In the rows, 128 means zero.
One hidden turn or mirror swaps the rows below in pairs. Which row is each named row swapped with?
The rows were stretched afterwards, more along some directions than others.
Setil: [149 143 116 104 122 135 137 151 161 145 103  87 135 116 112 133 118 144
 146]
rul: [105 101 158 137 131 120 152 138 111 136 125 114 134 149 117 143 126 105
 156]
Ved: [142 127 138 153 139 122 138 150 124 156  88 109 117 121 127 117 123 140
 158]
pere: [139  98 138 168 145 113 121 114 101 129 115 143 108 127 153 121 100 130
 113]
vas: [130  98 148 102 114 129 157 147  89 127 133 136 136 138 138 129 139 129
 140]
Tuza: [130 148 129 121 144 127 108 146 131 145 112  86 134 129 115 128 134 142
 146]
Bos: [112  83 139 110 124 118 155 118  91 137 133 115 155 107 134 148 133 125
 132]
rel: [117 106 117  88 118 146 164 128 108 129 129  92 162 141 103 148 139 125
 157]
Kire: [141 108 164 111 134 119 151 126 109 156 111 127 152 152 139 148 134 127
 156]
fuva: [151 123 134 115 146 116 124 125 104 141 109 123 114 164 147  84 139 128
 162]
depiz: [127 125 125 115 128 124 149 137 148 143 107 103 118 112 117 111 117 132
 137]
zenos: [150 109 126 176 115 108 132 126 114 111 120 113  82 114 152 124 114 127
 120]
niba: [164 130 102  93 126 133 142 130 150 145 119 106 120  97 126 162 122 146
 114]
Konam: [134 120 152 161 151 118 144 130 136 136 137 124 103 123 146 118 136 125
 118]
vapat: [150 144 119 133 157 116 135 149 149 153  77 109 115 120 127 124 133 134
 141]
lef: [126 112  87  78 142 140 139 132 138 131 100 108 151 138  99 136 118 133
 138]
tafu: [155 133 128 116 134 137 158 129 128 145 139 118  98 123 129 103 166 133
 141]
mogiv: [117  82 146 145 138 135 166 112 106 142 135 118 128 140 124 145 122 114
 137]
suvev: [104  98 111  85 139 132 167 150 107 138 106  84 164 133 101 130 140 134
 163]
tun: [148 131 130 132 158 121 111 125 125 153 104 109 119 124 132 107 113 136
 126]
sime: [126  84 130 111 163 135 140 122 119 170  88 134 142 115 125 116 131 156
 148]
Rupu: [146 114 128 116 114 124 151 152 117 134 116 122 112 152 138  88 147 138
 158]
dez: [109 127 128 124 117 131 135 127 127 120 139  91 139 125 121 149 131 125
 113]
Bol: [109  94 117 122 144 127 159 105 113 107 123 107 122 148 123 121 124 116
 136]
Gatek: [131 148 123 108 135 126 140 138 160 120 110  92 145 124 116 124 141 130
 140]
rimur: [115 105 137 148 162 113 147 123 116 129 104 116 115 151 135  87 131 115
 155]
sokeg: [143 129 126 127 125 121 133 136 170 113 113 114 124 137 133  87 111 133
 106]
Zos: [105 123 129  84 154 122 149 131 137 167  97 106 134 139 115 139 109 131
 187]
Lusu: [156 140 119 117 140 115 150 125 143 142  96  92  95 122 138 128 112 142
 144]
solip: [134 110 116 100 140 129 160 107 137 154 112 104 127 114 126 147 113 137
 119]
vez: [124 119 127 125 106 109 143 154 112 124 126 100 122 132 124 149 134 114
 151]
bem: [163 113 127 101 144 121 145 110 130 149  99 126 133 122 135 116 130 150
 123]
gemug: [137  92 125 135 100 128 156 116  92 110 142 133 121 145 139 129 135 114
 128]
tukuz: [135 129 125 128 166 128 122 109 151 130  93 101 124 144 119 100 117 136
 145]
Vafed: [147 118 130 160 154 141 115 124 101 130 142 117 105 129 128 108 138 143
 122]
koson: [123  96 112 122 152 144 153 123 106 134 141 136 118 130 109 135 113 117
 117]
Dedu: [126  94 129 157 147 127 114  91 121 123 120 125 136 128 139 122 108 133
 110]
Tavok: [117 122 139 115 120 103 136 140 121 141 108 108 111 137 153 105 129 133
 176]
bav: [114 112 115 103 147 108 175 141 140 138  94  91 131 127 117 131 106 119
 143]
gabod: [128 109 143 103 122 147 130 139  93 134 135 146 150 143 119 117 134 139
 151]
zarut: [114 133 125 117 131 101 133 141 132 118 126 118 108 127 149 107 117 117
 129]
Mup: [144 110 144 140 128 126 167 133 119 138 136 129  94 143 142 105 133 117
 158]
Pibik: [142 128 116 101 146 120 124 115 117 155  96 109 125 117 135 140 129 149
 154]
gop: [111  91 129 142 146 127 182 107 110 124 116 116 121 145 132 115 150 109
 139]
rukab: [125  91 135 106 140 124 163 130 121 150  93 119 139 104 125 143 131 133
 136]
Kiv: [148 124 136 123 156 147 133  97 102 156 137 125 127 140 130 136 145 142
 145]
Kune: [132 111 118 148 147 143 137 121 114 129 126  97 123 118 106 155 124 134
 111]
gutep: [125  95 114 147 129 136 130 157  93 134 110 121 141 127 112 132 121 136
 150]
votaf: [149  99 143 132 116 113 126 110 104 124 143 142 115 119 154 117 128 135
 104]
pas: [154 106 126 132 127 126 168 116 131 115 135 144 102 129 140 129 106 111
 111]

Swapped with suvev: rul
Swapped with depiz: Rupu
Swapped with Kiv: Dedu
Swapped with Setil: Mup
Swapped with Bol: Kune

One hidden turn or mirror swaps the rows below in pairs. Which row is each named row swapped with?
The rows were stretched afterwards, more along some directions than others.
tisez: [ 91 137 119 130 101 102 122 115 129 137 149 115 134 101 129 116 118 115
 112 112]
git: [108 142 113 127 102 104 118 125 127 142 138 116 157 131 120 104 112 129
 125 112]
lof: [126  84 134 144 117 104 118 131 108 131  98 124 127 112 120 134 127 116
 126 117]
Kav: [134 118 110 125 128 135 126 111 154 130 139 121 114 109 156 126 121 119
 135 113]
Nebif: [127 128 140 112 115 123 129 132 139 134 128 130 138 138 154 142 140 139
 146 127]
fuvap: [109 110 149 131 134 124 130 140 129 156 133 128 155 106 132 112 148 181
  95 101]
namod: [146 143 122 113 114 149 112 147 146 138 112 109 119 152 154 124 135 153
 133 131]
vuvu: [152  88 132 140 118 118 128 112 132 141 107 126 138 115 157 127 143 130
 147  99]
fogol: [165 116 110 130 111 152 105 141 137 138  97 109 134 167 165 129 148 158
 139 131]
Piri: [127  83 130 147 119 132 121 136 137 151 110 123 118  92 137 107 141 128
 106 105]
Vade: [142  95 110 111 143 136 120 134 126 138 118 146 115 116 106 105 151 109
 105 111]
noke: [175 127 149 160 116 141 130 167 147 134 114 107 146 119 158 121 125 181
 126 121]
kovev: [142 114 120 135 130 133 136 137 131 133 116 120 141 129 133  96 133 123
 135 103]
Repu: [124 100  90 112 144 138 123 113 126 129 126 150 122 101 128  99 162 100
  90 110]
vutoz: [127 111 141 139 122 133 124 136 128 148 125 116 155 123 130 108 142 185
  91  92]
fivan: [127  97  93 108 145 136 125 125 132 138 145 134 120 114 123 100 154 102
 101 107]
Sidul: [147 108 123 148 118 127 121 132 124 121 134 136 142 137 130 124 142 162
 111 147]
menis: [109 111 122 134 138 122 138 156 120 124 134 142 129  94 113 112 140 127
  89  99]
Vuze: [150 110 148 142 123 153 117 154 138 148 101 106 118 134 127 128 119 197
 131 114]
kiz: [156 106  98 118 116 147 115 107 124 120 125 134 118 129 112 123 153 103
 119 128]
zop: [100 151 124 125  98  95 127 127 134 136 135 121 157 123 138 120 120 125
 131 123]
fem: [114 127 131 126  96  99 118 131 147 148 132 100 151 115 139 126 113 122
 130 106]
tavo: [175 113 152 131 149 162 138 147 131 130 102  98 142 140 151 119 125 157
 130 108]
rif: [118 117 150 125 125 130 115 144 143 167 140 112 153 117 133 114 130 192
 112 107]
zugik: [165 108 142 139 106 153 123 117 127 141  90 117 145 166 163 114 154 161
 139 130]
Bedo: [165 127 138 136 115 136 129 134 130 133 117 117 145 150 176 136 133 136
 151 136]
Dufu: [ 95 124 119 145 113  99 125 111 123 129 126 118 145 109 143 122 125 121
 124  97]
tede: [147 147 113 113 108 143 107 136 146 132 113 135 108 148 136 123 136 146
 132 142]
Pefot: [151 142 123 103 116 150 113 129 149 135 106 117 130 147 167 130 144 136
 139 144]
moku: [138 118 126 120 131 140 117 134 129 126 101 117 136 151 133 116 114 104
 155 121]
pezis: [157  99 119 126 128 131 131 124 131 134 133 114 145 146 114 115 124 125
 143 125]
Mapug: [126  92 131 126 140 132 119 146 149 138 137 120 134 116 127 120 158 166
 102 122]
mav: [157 111 140 124 111 163 103 138 135 138  88 112  98 123 130 146 142 157
 127 120]
zumat: [120 139 129 140  98  95 127 144 136 136 128 102 163 125 144 127 112 129
 124 121]
sovi: [121 120 162 130 122 139 124 135 126 154 130 106 144 122 142 121 139 189
 106 108]
lalo: [113  95 109 156 134 125 125 132 116 135 121 148 108  81 143 116 139 128
  96  90]
mose: [111  91 136 141 129 116 127 122 122 154 126 128 153 112 141 118 151 175
  94  91]
sed: [136  99 112 122 152 154 119 127 149 134 151 142 134 130 134 105 141 141
 120 126]
Fuban: [141  79  78 127 134 129 115 130 131 138 134 129 133 118 133 108 156  96
 108 111]
Megil: [132 122 111 120 113 107 124 132 134 115 122 110 153 153 125 119 138 103
 138 135]
midit: [123  90 102 109 150 133 127 120 146 142 136 143 116 104 120 100 150 100
  98 112]
Fak: [156 117 153 126 128 155 126 148 167 158 128 110 139 135 169 120 140 188
 151 123]
Napel: [157 141 133 115 120 154 120 136 138 130  84 116 128 170 148 118 135 151
 135 134]
Lorek: [134 120 156 139 131 126 131 144 146 145 149 101 170 120 157 126 134 172
 121 122]

Swapped with zumat: mose
Swapped with kiz: mav
Swapped with git: rif
Swapped with tisez: sovi

